Each path below is one point turned by a fixed rotation once a step. After each direction that follows a path, write how fast that rotation turns it, in degrees each step (0 if it stays still).
Each turn is a multiple of 5 degrees from 10 to 175, or 0.
Each row of a path follows its step; steps can be skipped.
Rotation 1:
step 0: [ -7  -4  -5   9 -19  -4  -7   8  -5   0  -6   7  -1   0  -6   5  11   2
  14  10  -2  -1   1   5  -2  -2  10   5]
step 1: [ -6 -14   7  -3   9   3  -4  -3  -2   1  12   0  -7  -6  -4  -9  -6   4
 -10  14  12  -1  -9  -6  -6   1   7  -6]
step 2: [  4   3  -4   0   6  -4  11  14   1   5  -1  -2  -2  -1   4   1  15   1
  11  -2   3  -2 -17  10  10   3   1  -8]
step 3: [ -7 -11   2   9 -13  -3 -10 -10   1   0   5  -6   0  -7   0  11   8   4
  -1  12  -3   1   7   3   2  15  -1  -4]
step 4: [  0 -14  11   2  12   1  10   1  -2  -4  11   1   5   2   1 -14  10  -6
   5   8   2   1  -6  -6  -7  -7  -3   7]
step 5: [  3   5  -4  -9  -6  -6  12   2   2   4   0   6  10   4  -5   6   6  15
  -3   9   5   6  -5   7   9   3  -7 -13]
step 6: [ -1  -6  14   3  -1  -3   7   2   5   0   5 -13   1 -16  -1  13   0  -4
   2   8  -7  -9   9 -10   7   5   1   7]
step 7: [ -6  -8  -3 -11   4 -11  -1  -6   4  -1   0   8  13   6   1 -14  11  -4
  -2   1 -16   6  -6  -3   4  -4   4   3]
step 8: [  1  -2   0   7  -7  -3  22   0   1   0   6   7   4   4   0   0 -14   9
  -4   3   7   4   5   3  11  11   4   0]
step 9: [  1   8  -5  -9  11  -6   5  -9   1   0   0 -10   3 -15  -1   2  -4 -10
  13   7  -9  -1   3 -10   0   5  -5  -2]
step 10: [-13   4   6   4  -6  -5   2   3  16   0   4  16   6  12  -9  -3   3  -7
   0  -4 -14   3   3   3  -3   0   4  -3]
step 11: [ 11   8  -4   3  -7  -2   6  -4  -7   2   8   8   1  -4   5 -10 -12   8
   0  12   3  -8   3 -13  -3   3  12   2]
[ 0  5  1 -2  3  4  0  0  4  4 -5 -1  1 -3  4  2  1  0  2  2  4  1  2  2
  3  3  1  0]
110
[ 6 -1 -3  0  2 -2  3  2  3  1  3  4  1  3  3  2  3  4 -1 -3  1 -2  2  1
 -2  1  3 -2]
125
[-1 -2  0 -2 -2  1 -6 -1  3  3  6  0  1  0  1  5  2 -3  4 -1 -3  2  3  2
  0 -2  2  4]
110
[-2  0 -4 -2  0  2  3 -2  4  1  1 -1 -3 -2  4 -1  1  1  2 -1 -1 -4 -5 -4
 -2 -2 -4  5]
145
Rotation 2:
step 0: [  0  15   7   7   6  -3  -5   3   3   5  -6  -6   6  -2   0  -8   5   4
  10   4   2   9   6  11   6   7  -1 -12]
step 1: [  3   9  10  10  -7  -2   1  10 -10   2  -8  -5  -4  -5   3 -11   1 -12
   5   2   5   3   2 -12   2   0  -8  -3]
step 2: [  7  -2  -1   2   4  -1 -17   8   7   0 -11  -3  -4   3   6 -10  -2 -10
   8  11  -5   2  -8   0   1   2   5 -10]
step 3: [ 12  -7  -3  12 -10  -7  -3  -3  -1  -2  -9   0   8   6   5  -5  14  -8
   2   3  -5   9  -3  -5  -4  -5  -8   2]
step 4: [ -8   3  -5   1  -3  -9   0  -8   7   4  -7   4   5   5  -3  -6   3 -15
   9  10 -13   3   5   5   8   1   8  -4]
step 5: [ -1  10  -6   8  -8 -11   7  -2   0   6  -6   2   4  -1  16 -11   7   9
   9  -1  -6  -3   4  -6   4  -1  -3   2]
step 6: [ -5  11   3   8  -2  -4 -14   0   0   5  -8   7  -1  -6   4 -11  -1  -6
  -6   8  -4 -11  11  10   6   4  -3   2]
step 7: [ -1   6   4  13   4  -4  -5   7  -1  -2   9   4   4 -12  11 -10  10  -2
   7   9  -2   2  -6  -1  -9  -1  -8  -1]
step 8: [ -4   0   3   6  -4 -12 -14  -5 -10  11  -1   4  -6   1  -4  -8  -5 -12
   1   8  -2   4 -14   1  -4   3  -1   3]
step 9: [ -5 -12  -5   3   0  -6  -5   1   0   9   0   1   3   1   1 -14   8   9
   3  11  -7   9  -5  -3   1 -13  -4  -8]
step 10: [ -6  -2   0   7  -4  -4  -5 -19  -7   9  -5  -5   7   7  -4  -9   9  -4
   1   2   3  -4   1   1   9   7 -10  -9]
step 11: [ -9  -7  -3   8   4  -3  11   1  -4   8  -5  -2   2  -9  10  -7   2  -3
   5  16   1  -4  11  -3   1   2   2 -12]
[ 3 -1 -2  3 -1  3  1 -1  1 -1  5  0 -4 -2 -3  1  1  0  0 -3  4 -2 -1  2
  4 -4  6  2]
0
[-3  2  3  2  2  2  3 -2  1 -3  5  0  4 -1 -4  2  5 -6  2  0  1  2  2  0
  0  2 -3 -1]
110
Rotation 3:
step 0: [  8   1   3  -9   5   2  14  -5  12   5 -11   0  -5   1   1  -5   7  -1
   4   2   3  17  -6  -3  -2  -4   3  -3]
step 1: [ 10   9   1   5  -8  -4   5   6   7  -8  -1   8  -8   1   7  -7   3  -6
   4   7  -5  12  -7   3  -4  -6 -11  -2]
step 2: [  3   0   3   9  -7  -1   2   7  10 -10  11   2   6  -6   6  14  -2   3
  -3   6  -5  -2  -1   0  -2  -7  -8  -9]
step 3: [ -1  -1   0   1   4  11  -4   0   7  -3   0  -3   6   1   1  17   6  13
  -5   2  -5   5   3  -1   2  -4  10 -16]
step 4: [ -2   5  -6  -1   2   8  -7  -1   0  -6 -18  -1   2   9  -1   2   3   8
   8  10  -4  14  -5   1  -1   5   8  -2]
step 5: [ -1  -7  -5   1  -4  -2   1   0   3  -4 -11   0   1  -4  -1   3  -7  -3
  12  14  -1   8  -9   1 -13   4 -12   8]
step 6: [  5 -12   2   1   6  -2   4  -2   7   1   0   4  -5 -13  -1   9   0  -1
  -3   0   2   1  -3   8 -19  -2  -9  -7]
step 7: [ 8  5  2  7 11  4 -3 -3  6 -9  5 11 -9  5 -3  5  6  2 -2 -3  4  0  2 13
 -8 -3  7 -9]
step 8: [  5   4 -10   9   4   7  -3  -1   3 -16   3   0   2  10  -4   7  -1  -6
  14   7   0  -5   3   3   6   1   6   0]
step 9: [  1 -13 -13   0   2   0   2  -5  -4 -11  -7 -11   7  -5  -1  12   0  -5
  10  -1  -1  -2  -7  -2   4  -3  -1  -3]
step 10: [ -2  -6  -1  -9   6  -5   4 -13  -2  -6  -9  -4  -2  -4   4   4  -1   7
   0 -11   8  11 -12   5  -6  -7   0  -1]
step 11: [  4  11   1  -7   4  -1   8  -9   9  -4   6   6  -6   5   3  -3  -3  -2
   8   0   9  11   0   3 -11 -10  -2   7]
[ 2  0 -3 -2  0 -3 -1 -2 -4  2  1  0 -3  5 -1  7 -1  2 -1  3 -3 -1 -4 -3
  3  2  3  0]
70
[ 3 -5 -1 -3  3 -1 -2 -2  1 -1 -5 -3  4  3  2 -4 -2  1 -2  0  2  2 -3 -5
 -2  2 -2  2]
70
[ 5  1  3  2 -1 -5 -4  0  3  2  4  0 -1  3  0  0  1 -4 -2 -1 -2  0  0 -1
 -6 -3 -1  0]
70
Rotation 4:
step 0: [ -9   8 -10   9   2 -11  -4   0   2  -9 -11   0   0  14  -8   3   7 -10
  -1  -9  -8   0  -4  -2   1   0  -8   3]
step 1: [ -5   6   5  -8   9   2  -8   7 -15  -4   2  12  -9  -5   0  -1  -2  -4
   2  -1  -3   1  14  -5 -10   3   7   8]
step 2: [  5  -5   5  -5   6   3   4  -4   9  -2   6   5  10   1   5  10   8  -1
  -4  -5   6   3  10  10  -5 -19   2   2]
step 3: [  2   1 -13   4   5  -9   7  -3 -11   4   7   5   3  -7   5   5   3  12
   4   6  -4   6 -15  10  -6   3  -8   0]
step 4: [ -3  -1  -4   6   2  -7   9   6  -2  -9  -7  -9   1   0   9  11  -5   5
   6   1  -5 -10  16  -4  12  10   2  -1]
step 5: [  2   5  -7   8   2  15  -9   5   9   5  -3  -2   1 -13 -13  -4  -7  -3
  11   0  -2  -2   7   6   1  -4   2  12]
step 6: [  1   4  15 -11   5  -1   1   1   2  14  -2  -8  -5  -7   5  -3  -3  11
  -1 -11  -2  -3  -9   9   0  -6  10  -8]
step 7: [  2 -15  -4  -4  -3   1   2  -6   8   8  -4   6   7   2   2   4  -3  -6
   1  18   0  -5 -10  -3   1   6   4 -12]
step 8: [ -3   5  -4  13  -9  -4   7   8   4   5  -3  -1   1   8  -4  -3 -10   6
  -4  -7  12  11  -4 -12   5  11  -2   3]
step 9: [ -2   4   2  -1   0   7 -19   1   0 -11   0 -12 -11  13   6  -8  -5  -4
  -1   6  -6   5  -1  -2   1  -3   9   4]
step 10: [-10  -9   2 -11  -5  -8  -6  -4   6   8   5   3  -5  -3  -1  -4  13 -11
  -2  -9  10  -8  -2   0  -4  -3   3  10]
step 11: [  7   0  -4 -12  -6   7   2   2  -8   2  16   8   7  -2   6   8   0   1
 -12  -2  -4   4  -4 -12  -3  -1 -10  -6]
[-2  2 -1  2  2 -2 -3  0  3 -4 -2 -7  0 -2  1 -3  0  0  0  0 -2 -2  1 -3
  0  3 -3  6]
80
[-1  0  0  1 -2  1 -8  0 -3 -4 -2  1 -2  0 -3  3 -4  0  1 -5  2 -2  1  3
  3 -1  3  1]
85
